Each path below is one point turned by a fixed rotation once a step. After each direction that follows a path, write how fast that rotation turns it, in degrees per step (0 if it stays still).
Each turn is a multiple of 5 degrees from 10 to 175, or 0.
Each row of a path follows its step; steps can be skipped.
Path 1:
step 0: [-0.77  0.95 -1.45 -1.04 -0.41 -1.29 -0.03 -0.41  2.00  1.20  0.00 -0.92
  0.03 -1.82  2.71 -0.24  0.81 -1.81 -2.00 -0.07  0.01 -1.23 -0.09  0.01
  2.21 -2.38  0.02  1.24  1.21 -1.51 -0.98 -0.24 -0.48 -2.10 -2.11 -3.55
 -2.52 -1.03  0.46 -0.45  1.31  0.17  0.15 -3.20 -0.97 -1.29 -0.30 -2.98
  2.39 -1.67 -1.19  0.45 -0.94  0.06  1.91 -0.17 -0.97 -0.01 -1.04  2.77
 -0.18  1.18  0.28 -1.07  1.05 -2.06 -0.07 -0.97]
step 2: [-0.01 -1.41  1.95  0.07 -1.41 -0.13 -0.69 -1.08  1.25  0.61 -1.65 -0.38
  0.04  1.18 -2.68 -0.24  0.37  0.47  2.09  0.18 -2.97 -0.78  0.57  1.14
  1.89 -0.74 -0.48  1.58 -0.68  1.65  1.73  1.49  2.83 -0.79  2.25  0.74
 -0.68  0.43  2.42 -0.38 -0.10 -1.90 -0.32  0.38 -0.51 -0.16 -1.06  0.10
  2.06  0.89  1.54  1.13  1.33  3.40 -1.71  2.95  2.68 -0.82  0.48  0.70
  1.92 -1.90 -1.41  0.08 -1.27  1.73  0.49 -0.41]
step 3: [ 0.57 -0.79 -2.61 -1.94 -0.84 -0.27 -0.34  0.43 -0.50  0.75  1.11 -1.87
  1.65  2.28  0.38  1.28 -1.51  1.19  2.75  1.33  1.74  1.93 -1.15 -1.50
 -1.91 -1.32 -2.67 -1.73  0.65 -0.97 -1.59 -0.56  0.28 -1.03  0.03  0.72
 -0.79 -0.72 -0.95  0.03  0.98  0.77 -0.75  0.36 -0.29  0.53  3.55  1.11
  0.08 -2.45 -0.22  1.14  2.46  2.26  0.32  1.16 -1.43  2.85 -0.38 -2.01
 -0.04  1.76 -1.35  1.49  0.00 -1.54  0.48  1.37]
step 4: [ 1.87  0.56  0.63 -1.11  1.49  3.51 -1.33  1.18  0.12  0.59  1.97  2.65
  0.97 -1.92 -0.32 -2.32 -2.79 -0.45  0.54 -2.25 -0.33 -1.25  0.02 -0.69
  0.99  3.23  1.57 -0.43 -0.43 -0.29 -0.43  0.09 -1.07  1.08  1.12  1.57
  1.27 -0.10  1.54  1.90 -0.94 -0.54  1.07 -1.20  0.69 -0.90  2.40  0.89
 -0.94  0.36 -2.37 -1.14  2.20 -0.03  0.10 -3.32 -0.31 -1.81  0.67  1.45
 -1.65  1.32 -0.09  1.10  0.37  1.11 -0.29  0.31]
step 7: [-0.88  0.42  0.67 -0.28 -1.12 -0.78 -0.64  2.31  0.83  1.02  0.20  1.62
 -1.78  1.81  0.68  3.59  0.12  0.51  2.70 -0.35 -0.44 -1.63 -0.81  1.78
  1.24 -0.17  0.47  0.30 -0.10  0.89  0.80 -1.77 -0.62  2.30  2.14  2.00
 -0.88 -1.27 -0.93  2.26  1.02 -0.71  1.99 -2.88 -0.38  0.05 -2.30 -0.19
  0.25 -0.31  3.38  0.41 -0.57 -1.37 -0.38  0.19  1.36  0.07  1.28  2.05
  0.72  1.95  2.34 -2.91  0.06 -0.50 -1.49 -0.62]
step 10: [-0.50  0.56 -0.21  2.27 -1.11  3.06 -0.66  0.25 -0.26 -0.60  0.60  0.47
  0.91  1.10 -2.31  0.48 -0.74  0.52  0.54  1.71  1.26  1.78 -0.68  0.62
 -0.79 -2.79  1.84  0.97  0.19 -0.37 -0.16  2.06 -1.15  2.06 -1.82  0.37
  3.42  0.57  1.22 -0.93 -1.50  0.68 -0.07 -1.22  0.72  0.99  0.67  0.11
 -2.25  3.39  1.53 -0.24 -0.18 -1.40  0.56  0.61 -0.56  3.31  2.07 -0.64
  1.52 -1.87 -1.63  0.19  0.70 -2.42  0.98 -1.03]
step 17: [ 1.19  2.93  1.00 -0.12 -0.23 -0.26  3.32  1.06  0.52 -2.98 -0.81 -1.43
 -2.23 -2.61  1.77 -0.02 -0.29  0.79  0.75  2.52  0.82 -0.25  2.05 -0.40
 -1.64  1.55  1.79 -0.48  1.07  0.75  0.48  1.22 -0.43 -0.07 -1.67 -1.10
 -0.66  0.53 -0.91 -1.87 -1.13 -0.07 -2.48  1.32 -0.46  0.55  0.22  1.49
 -0.99  0.31  0.24 -0.19 -1.02 -0.83  1.07  1.02 -2.63  2.58 -0.90 -1.28
 -2.90 -1.55  0.88 -0.33  0.27  2.70  0.54 -0.17]
step 19: [ 0.97  2.11  0.99 -0.93 -0.13 -1.05  0.34 -1.95 -0.77  1.07  1.40 -1.48
  0.90  2.92  0.45  0.18 -2.25 -1.12 -1.07  0.05 -1.65 -0.50  0.75 -1.31
  0.79 -3.49 -1.69 -1.02  0.48 -1.30 -0.05 -1.94 -1.51  1.56 -0.72 -1.13
  0.20  0.22  0.33 -1.50  2.23  0.31  1.05 -1.16 -0.42  0.86 -2.61  0.38
  0.47  0.17  1.13  2.35  0.09 -1.00 -0.65  0.99 -0.28  1.66  1.16  0.58
 -1.00  1.75 -0.17 -2.07 -2.02 -4.21  0.12 -2.24]
step 31: [-0.11  0.40  1.98  0.67  0.79 -1.14  0.79 -2.05 -1.16  2.78 -0.58  0.68
  2.15  1.87  2.09 -0.91 -2.70 -0.13  0.32 -0.40 -0.54  1.93 -2.40 -0.56
  0.55 -0.84 -0.69  0.98 -1.25 -0.75 -1.79 -1.09 -1.00 -0.30 -0.85 -1.03
 -2.88 -0.09 -3.25 -1.61 -2.82  0.70  1.57  1.16 -1.01  1.05  1.77  2.48
  0.45  0.27 -2.31  0.54 -0.27 -1.77 -0.69 -2.90 -0.78  1.24  0.52 -0.63
 -0.50 -1.63 -0.53 -0.50  0.16 -1.38  0.12  0.81]
step 32: [-0.54 -0.67 -2.42 -0.44  2.02  0.19 -0.23 -1.30 -1.20  2.13  0.14  1.93
 -1.25 -1.94  2.24 -0.27  0.90 -2.86 -1.70 -1.08 -1.51 -1.11  1.97 -2.38
 -0.80 -0.15  2.15  0.94 -0.33  0.62 -0.71  1.66  2.40  0.29  0.09  2.16
  2.12 -0.53  0.09  0.78 -0.29  0.90  3.55  2.00  0.43 -0.55 -1.10 -1.81
  1.64 -1.97  0.75 -1.00  0.64 -0.59  0.28 -0.95  0.07 -2.55  0.37  0.55
  1.69  0.64 -2.03  1.48  0.41  1.08  1.07 -0.66]
Directions:
[-0.18  0.74  0.04 -0.67 -0.44  0.23 -0.21 -0.34  0.57 -0.49  0.17  0.06
 -0.16  0.08 -0.43  0.50 -0.66  0.04 -0.41  0.05 -0.43 -0.06  0.01 -0.11
 -0.39 -0.45  0.28  0.12  0.29  0.54  0.24  0.29 -0.51 -0.09  0.15 -0.06
 -0.22 -0.68 -0.53  0.10 -0.07  0.31  0.21  0.66 -0.01  0.04 -0.11  0.30
 -0.90  0.13 -0.41 -0.23  0.33  0.79  0.04 -0.58 -0.10  0.11  0.16  0.24
 -0.24 -0.42 -0.48  0.44  0.43  0.01 -0.14  0.14]
55
[-0.43  0.03 -0.07  0.26  0.09  0.40 -0.28 -0.66  0.47  0.12 -0.25 -0.46
  0.14  0.09  0.05  0.27 -0.02  0.21 -0.25 -0.16 -0.21 -1.21  0.28  0.81
  0.63  0.42  0.44 -0.68 -0.34 -0.23 -0.23 -0.37 -0.13  0.03  0.69 -0.43
 -0.01 -0.28  0.50  0.25 -0.10  0.05  0.40  0.16  0.00 -0.68 -0.27 -0.37
  0.47 -0.18  0.27  0.11  0.37  0.07  0.51  0.02  0.04 -0.02  0.37 -0.04
  0.31  0.25 -0.28  0.21  0.27  0.55  0.23  0.32]
155
[-0.27  0.26 -0.06  0.15  0.02 -0.38 -0.84  0.58  0.21 -0.01 -0.35  0.19
  0.46  0.62  0.07 -0.55  0.29  0.43 -0.51 -0.06  0.30 -0.23  0.80 -0.29
 -0.42 -0.41 -0.67  0.42 -0.28  0.11 -0.30 -0.46 -0.44 -0.46 -0.30  0.56
 -0.49  0.09 -0.07 -0.12 -0.22 -0.38 -0.22  0.11  0.00 -0.51  0.17 -0.60
 -0.02  0.03  0.14  0.31 -0.11  0.00 -0.45 -0.55 -0.15  0.51  0.55  0.24
 -0.09  0.22 -0.34 -0.04 -0.07  0.44  0.56 -0.11]
115
[ 0.13  0.03  0.09  0.78 -0.19  0.68  0.70  0.25 -0.14 -0.20 -0.09 -0.02
 -0.33  0.14  0.06 -0.16  0.17 -0.09 -0.36  0.00  0.36  0.31 -0.03  0.41
  0.29 -0.09 -0.08  0.37  0.71 -0.46  0.63 -0.47  0.46  0.20  0.17 -0.05
  0.25  0.01  0.51  0.55  0.10  0.31 -0.68  0.00  0.12 -0.89  0.41 -0.29
 -0.20 -0.09 -0.20 -0.29  0.11  0.38  0.08 -0.68 -0.81  0.55  0.23 -0.08
 -0.60 -0.17  0.13  0.32  0.07  0.02 -0.41 -0.32]
60
[-0.57  0.30 -0.43  0.65 -0.19  0.24 -0.86 -0.13 -0.39 -0.03  0.43 -0.24
 -0.33  0.21 -0.56 -0.24  0.29 -0.76  0.20  0.33 -0.11  0.39 -0.22 -0.40
 -0.05 -0.20 -0.10 -0.37 -0.14  0.30  0.50 -0.21  0.01 -0.29  0.63 -0.53
  0.10  0.75  0.14 -0.36  0.99 -0.43  0.29  0.10  0.08  0.09 -0.36 -0.01
 -0.09  0.08  0.83 -0.01 -0.29  0.13 -0.09 -0.31 -0.14 -0.25  0.49  0.07
 -0.01 -0.60  0.18  0.21 -0.01 -0.08  0.08  0.13]
80
[-0.24  0.01 -1.00 -0.07  0.11  0.02  0.18 -0.08 -0.13 -0.49 -0.47 -0.31
  0.13  0.37  0.28 -0.49 -0.35 -0.12  0.25  0.09 -0.07  0.03 -0.24  0.15
  0.46  0.19 -0.10  0.06 -0.21 -0.75  0.12 -0.14 -0.11 -0.65 -0.18 -0.68
 -0.60  0.15 -0.87 -0.26  0.20 -0.20  0.02  0.17  0.09  0.48  0.32  0.43
 -0.28 -0.56 -0.39 -0.57  0.10 -0.11  0.07  0.29 -0.07  0.27  0.13 -0.34
 -0.66  0.43  0.22 -0.33  0.54  0.84 -0.04 -0.26]
130
Path 2:
step 3: [-2.51 -0.49  0.74 -0.51 -1.33 -0.37  2.67 -2.77  0.03  1.38  0.42 -0.44
 -0.89 -0.65  1.92 -0.71 -0.47  0.37  0.61 -2.42 -1.41  1.50 -1.95 -0.51
 -0.97 -0.06  0.50  0.51 -1.26 -0.12  0.15  0.33  1.94 -0.49  0.67 -0.38
  0.45  1.00 -0.70  0.95 -0.46 -3.03  1.64  4.27 -1.12 -0.75 -0.55 -1.17
  0.72 -1.16 -2.69 -0.10  0.36 -0.52  0.46 -0.46  0.06 -1.38  1.33  1.83
 -0.69  0.03  0.54 -2.73  1.88 -1.85  0.28 -0.25]
step 5: [ 0.40 -1.21  0.80  0.12  1.73  1.11  1.56  0.27 -1.45  0.53 -1.69  0.97
  1.43  0.53  0.71  1.36 -0.76 -0.07  0.59  0.40  0.32 -0.36  0.28  1.26
  0.10 -1.61 -1.23 -2.20 -1.74 -0.60  2.95  2.40 -0.08  0.36 -0.60 -2.09
  1.36 -1.54 -1.98 -0.66 -1.38 -0.87  1.20 -0.59 -0.30  1.50  2.51 -1.31
 -2.32  1.26 -2.19 -1.81  0.96  0.63 -2.41 -0.60 -0.79 -0.80 -1.41  1.60
  0.60 -1.60  1.95 -0.02 -0.24  2.59  1.50  0.80]
step 6: [ 1.72  1.07 -2.66 -0.33  0.20 -1.46 -2.14 -0.89 -0.97  0.16  0.56  1.94
  2.91  0.05  1.01  0.24  0.12  1.06  0.86  0.99 -3.07  0.26 -0.06 -0.38
 -1.33 -1.18 -2.16 -1.18  2.45 -0.36 -1.77 -0.23  1.66 -0.08 -0.08  0.66
  2.74 -3.42 -1.41 -0.42  1.07 -0.06 -0.46 -0.44 -0.46  1.37  1.54 -1.43
 -0.39  1.08  1.01  0.71  0.50  2.01  2.29 -1.65  1.10 -0.94 -0.39 -0.70
  0.74  1.34  0.30  0.36 -1.07  1.49 -0.36 -0.81]
step 11: [ 0.04  1.28  0.93 -0.21  1.88  2.90 -2.73  1.10 -0.46 -0.11  1.13 -0.89
  2.85  0.54 -0.12  0.61 -0.60  1.02 -1.27  0.96  1.06  1.54 -0.87 -1.58
  1.41 -1.19 -1.37 -1.85 -0.15  0.00 -3.04  0.63  2.13 -1.86  0.25 -2.25
 -1.74 -1.74 -0.96  0.26  0.53  0.72 -1.52 -0.64  1.88  0.48 -0.26  0.10
 -1.83  0.91  0.05  1.34  0.71  1.03 -2.80 -1.78 -0.68  1.58 -1.25  0.17
 -0.51 -0.23 -0.24 -0.21 -1.76 -0.22 -1.84 -0.85]
step 14: [ 1.55  1.71  0.07  1.62  1.72  1.72  1.78 -1.09  1.20  0.03 -0.13 -0.83
 -1.27 -0.41  0.59 -0.93  0.56 -1.99 -0.15 -0.47  0.55  1.63  1.54  0.36
  0.98 -0.55  1.53 -0.10  0.51  2.48  2.30  2.17  0.60  1.36  1.82  1.11
 -0.87 -0.61 -0.56 -0.72  0.62  1.51  1.54  1.76 -1.36  1.16 -1.15  3.44
  0.00 -1.76 -0.13 -0.51  0.96 -3.04  1.32  0.90 -0.41 -1.02 -0.31  0.06
 -2.49 -1.06  1.00 -2.58  0.35 -0.70  0.53  0.44]
step 15: [ 0.82  0.89 -1.63  0.17 -1.94 -0.67 -0.54 -0.60  0.45  1.55 -0.85 -1.33
 -1.60  0.65 -0.60 -1.12 -0.49  0.25  1.76  2.60  0.99  1.12 -0.21 -1.63
 -0.03 -0.27 -0.38  1.09 -1.14  0.62 -0.65  1.73  1.53  1.20 -0.66 -1.34
 -0.71 -1.88  0.09  0.06 -2.11  1.20  0.92 -0.07 -0.23  1.17  0.36 -1.06
  3.64 -2.93 -0.31 -1.26  0.51  0.25  0.40  0.24  1.51 -1.01 -0.56  0.25
  3.75 -1.26 -1.22 -1.31  1.31 -3.07  1.77 -0.36]
step 17: [ 1.02 -2.38  2.12 -1.46  1.68 -0.39  0.27 -2.16 -0.15  1.00 -0.65  0.74
  1.05  2.66  1.50 -0.14 -1.94  1.04  0.36 -0.24 -0.55  0.28  0.13 -1.22
 -2.20 -0.04 -0.23 -0.27  1.70 -0.56  0.05 -0.07 -0.63  0.10 -1.57 -0.18
  1.11 -0.09 -1.26  2.55 -0.43  0.92 -3.23  0.18  2.42  1.37 -0.13 -0.13
 -1.74 -1.28 -2.39 -0.56  0.61  2.14  1.82 -0.24 -0.65  1.26  0.53 -0.85
  1.12 -3.79  0.30  0.56 -1.20 -0.67 -1.47 -0.23]
step 22: [-0.18 -1.36 -1.03 -0.18 -1.52 -1.50 -0.99 -0.31 -0.51  0.15  1.29 -2.16
  3.18  1.15  0.18 -1.19  1.98 -0.49  0.39  2.59 -1.65  1.15  1.04 -2.55
 -1.01  0.33 -0.17  0.39  3.72 -1.53 -1.86  0.49 -0.68 -1.02  0.24 -0.42
  1.68 -0.50 -2.52  0.23 -0.66 -1.56  0.83 -0.53  1.93 -1.00  1.92 -1.54
 -1.15 -1.98  0.09  0.95 -0.80  1.33 -0.77 -0.17  0.65  0.16  1.24 -0.90
 -0.32  1.06  0.98 -0.31  0.13 -1.59 -1.09 -2.67]
step 23: [ 0.32 -1.48 -0.24  0.22  0.05  0.64 -0.55  2.77 -0.05  0.36 -0.95 -1.52
  0.90  1.77 -0.82  0.62  0.29 -0.41 -0.03  1.39 -0.59  0.63  2.00 -1.03
 -1.97 -1.37 -1.21 -0.34  0.66 -0.28  0.93 -0.45 -0.42 -0.26  1.27  0.28
 -0.45  2.36 -0.19  1.97 -0.87 -1.06 -0.56  0.77  0.01 -1.32 -1.30  1.28
 -0.85  0.57  0.64  0.68  2.96 -1.65 -1.62  1.21 -2.03 -0.03 -1.75  0.40
 -1.35 -1.82  2.07  4.15 -1.60  0.63 -2.91  1.19]
step 29: [-1.77  1.62 -0.46 -0.09 -1.68  0.38  0.45  1.91  2.04  1.81 -0.51  1.50
 -1.71 -1.18  0.53 -0.07 -0.64 -0.64 -0.17  0.62 -1.23  0.61  0.24 -0.34
 -2.62 -0.72  2.83 -1.95  1.79  0.59  0.20 -0.79  1.62 -0.16 -0.12 -1.46
 -0.02  1.39 -1.84  3.07  3.05 -0.79 -1.70 -0.66  1.60 -0.27 -0.77  0.55
  1.13 -1.44 -0.59  0.94  0.14  1.52 -2.54  0.23 -1.08 -1.03  0.17 -0.87
 -1.22 -1.58  0.13 -1.85 -1.15 -2.06 -0.50  0.73]
Directions:
[-0.35 -0.04  0.34  0.20  0.12  0.01 -0.03 -0.03 -0.11 -0.34 -0.06  0.03
 -0.31 -0.37  0.80 -0.05 -0.03  0.19 -0.09 -0.04 -0.66  0.30 -0.18 -0.03
 -0.76 -0.16 -0.51 -0.82  0.07 -0.11  0.47 -0.52 -0.07 -0.11  0.53 -0.35
 -0.26  0.23  0.42 -0.03 -0.31 -0.10  0.23 -0.14 -0.19 -0.13  0.25 -0.20
  0.43  0.53  0.13  0.93 -0.27  0.06 -0.19 -0.47  0.04  0.16 -0.01  0.20
  0.31  0.23 -0.32 -0.72  0.43  0.93  0.57  0.51]
10
[-0.08 -0.47  0.35 -0.20 -0.15  0.46  0.11 -0.97 -0.22  0.06  0.24 -0.40
  0.55  0.17  0.28 -0.47  0.27 -0.16 -0.67  0.43 -0.44  0.08 -0.27  0.05
  0.17 -0.16  0.29  0.68 -0.27  0.05  0.38 -0.12 -0.52 -0.64  0.23 -0.17
  0.41 -0.22  0.06 -0.55  0.38  0.22 -0.11 -0.03  0.22 -0.07  0.18  0.26
  0.23 -0.16  0.05 -0.57 -0.39 -0.34 -0.63 -0.12 -0.08 -0.83  0.02  0.56
 -0.32  0.40 -0.50 -0.05 -0.02  0.43  0.25 -0.58]
175
[ 0.36  0.06  0.17  0.72 -0.24 -0.16  0.68 -0.89 -0.03  0.21  0.06 -0.13
 -0.52  0.15  0.04 -0.42 -0.56  0.09  0.10 -0.26 -0.20 -0.72 -0.09 -0.27
  0.35 -0.31  0.09 -0.28  0.32  0.09  0.16 -0.48  0.76  0.23 -0.88  0.18
  0.62  0.02  0.38  0.38  0.29  0.07 -0.19  0.05 -0.28 -0.44  0.63 -0.30
 -0.36 -0.31 -0.34 -0.19  0.37  0.11 -0.05  0.08 -0.26 -0.31 -0.10  0.16
  0.65 -0.17  0.46 -0.25  0.29  0.55 -0.07 -0.18]
25
[-0.35  0.44  0.58 -0.45 -0.06  0.15 -0.50  0.19  0.44 -0.58  0.30 -0.43
 -0.30 -0.20  0.07 -0.19 -0.16 -0.22 -0.03 -0.93  0.25 -0.21 -0.23 -0.03
 -0.42  0.10  0.36 -0.01 -0.16 -0.42  0.02 -0.17  0.79 -0.39 -0.46 -0.76
  0.18  0.21 -0.03 -0.11  0.48  0.05  0.69 -0.20  0.34 -0.13  0.12 -0.52
 -0.78  0.12  0.29  0.47 -0.19 -0.51 -0.37 -0.04 -0.27 -0.17  0.39  0.27
 -0.40 -0.04 -0.11  0.09 -0.13 -0.73 -0.04 -0.35]
40
[-0.01  0.52  0.01 -0.35 -0.28 -0.70  0.50  0.05  0.76  0.56  0.00  0.12
  0.20 -0.31  0.32 -0.21 -0.22  0.56 -0.07 -0.20  0.03 -0.08 -0.02  0.43
  0.00 -0.01  0.15  0.08 -0.87  0.07 -0.44 -0.30  0.28 -0.03  0.35  0.45
 -0.38  0.35 -0.86 -0.65  0.11 -0.38  0.46 -0.51  0.24 -0.16  0.02  0.10
 -0.10  0.47 -0.17 -0.03  0.12  0.79  0.25  0.39  0.07 -0.19 -0.46  0.66
 -0.13 -0.05  0.13 -0.03 -0.15  0.71 -0.11 -0.43]
10
[-0.14 -0.19  0.13 -0.30  0.59  0.37  0.16  0.09  0.36  0.19  0.89  0.23
 -0.15  0.36  0.01  0.39  0.50 -0.03  0.19 -0.25 -0.56 -0.13 -0.34 -0.57
 -0.43 -0.57 -0.09 -0.05 -0.15 -0.52 -0.30 -0.50 -0.28  0.02 -0.09 -0.43
 -0.11  0.36 -0.04 -0.25 -0.35 -0.17 -0.37  0.74  0.11 -0.52 -0.05  0.07
 -0.08 -0.54 -0.33 -0.44  0.25  0.73 -0.50  0.43 -0.42  0.51 -0.78  0.35
  0.13  0.05 -0.04  0.16 -0.25 -0.49  0.24  0.29]
55
[-0.03  0.27  0.00  0.03 -0.71 -0.18 -0.11  0.16 -0.22 -0.54  0.06 -0.85
  0.08  0.48 -0.47 -0.19 -0.43 -0.02 -0.57 -0.27  0.03 -0.12  0.18 -0.23
  0.10  0.51 -0.45  0.49 -0.32  0.33 -0.34  0.16  0.35 -0.31 -0.12  0.06
 -0.01  0.04 -0.21 -0.16 -1.15 -0.34 -0.48  0.16 -0.42  0.09 -0.03  0.09
  0.66  0.53  0.21  0.24  0.40 -0.16 -1.03  0.40 -0.57  0.29 -0.35 -0.08
  0.20 -0.14  0.14 -0.11  0.15  0.02  0.31 -0.13]
95
[ 0.31 -0.15  0.35  0.00 -0.42 -0.03  0.86  0.15 -0.40  0.35 -0.23  0.23
 -0.60  0.40  0.48  0.25  0.55  0.14  0.06 -0.34  0.10 -0.15 -0.39  0.21
  0.08  0.16 -0.58  1.08  0.38 -0.28  0.24  0.50  0.07 -0.21  0.04 -0.14
 -0.02 -0.28 -0.66 -0.21 -0.09 -0.23 -0.01 -0.44  0.53 -0.31  0.07  0.27
 -0.47 -0.03  0.24  0.21 -0.24 -0.51  0.33 -0.33 -0.65 -0.04 -0.47  0.01
  0.16 -0.13 -0.10 -0.32  0.29 -0.18 -0.16  0.94]
155
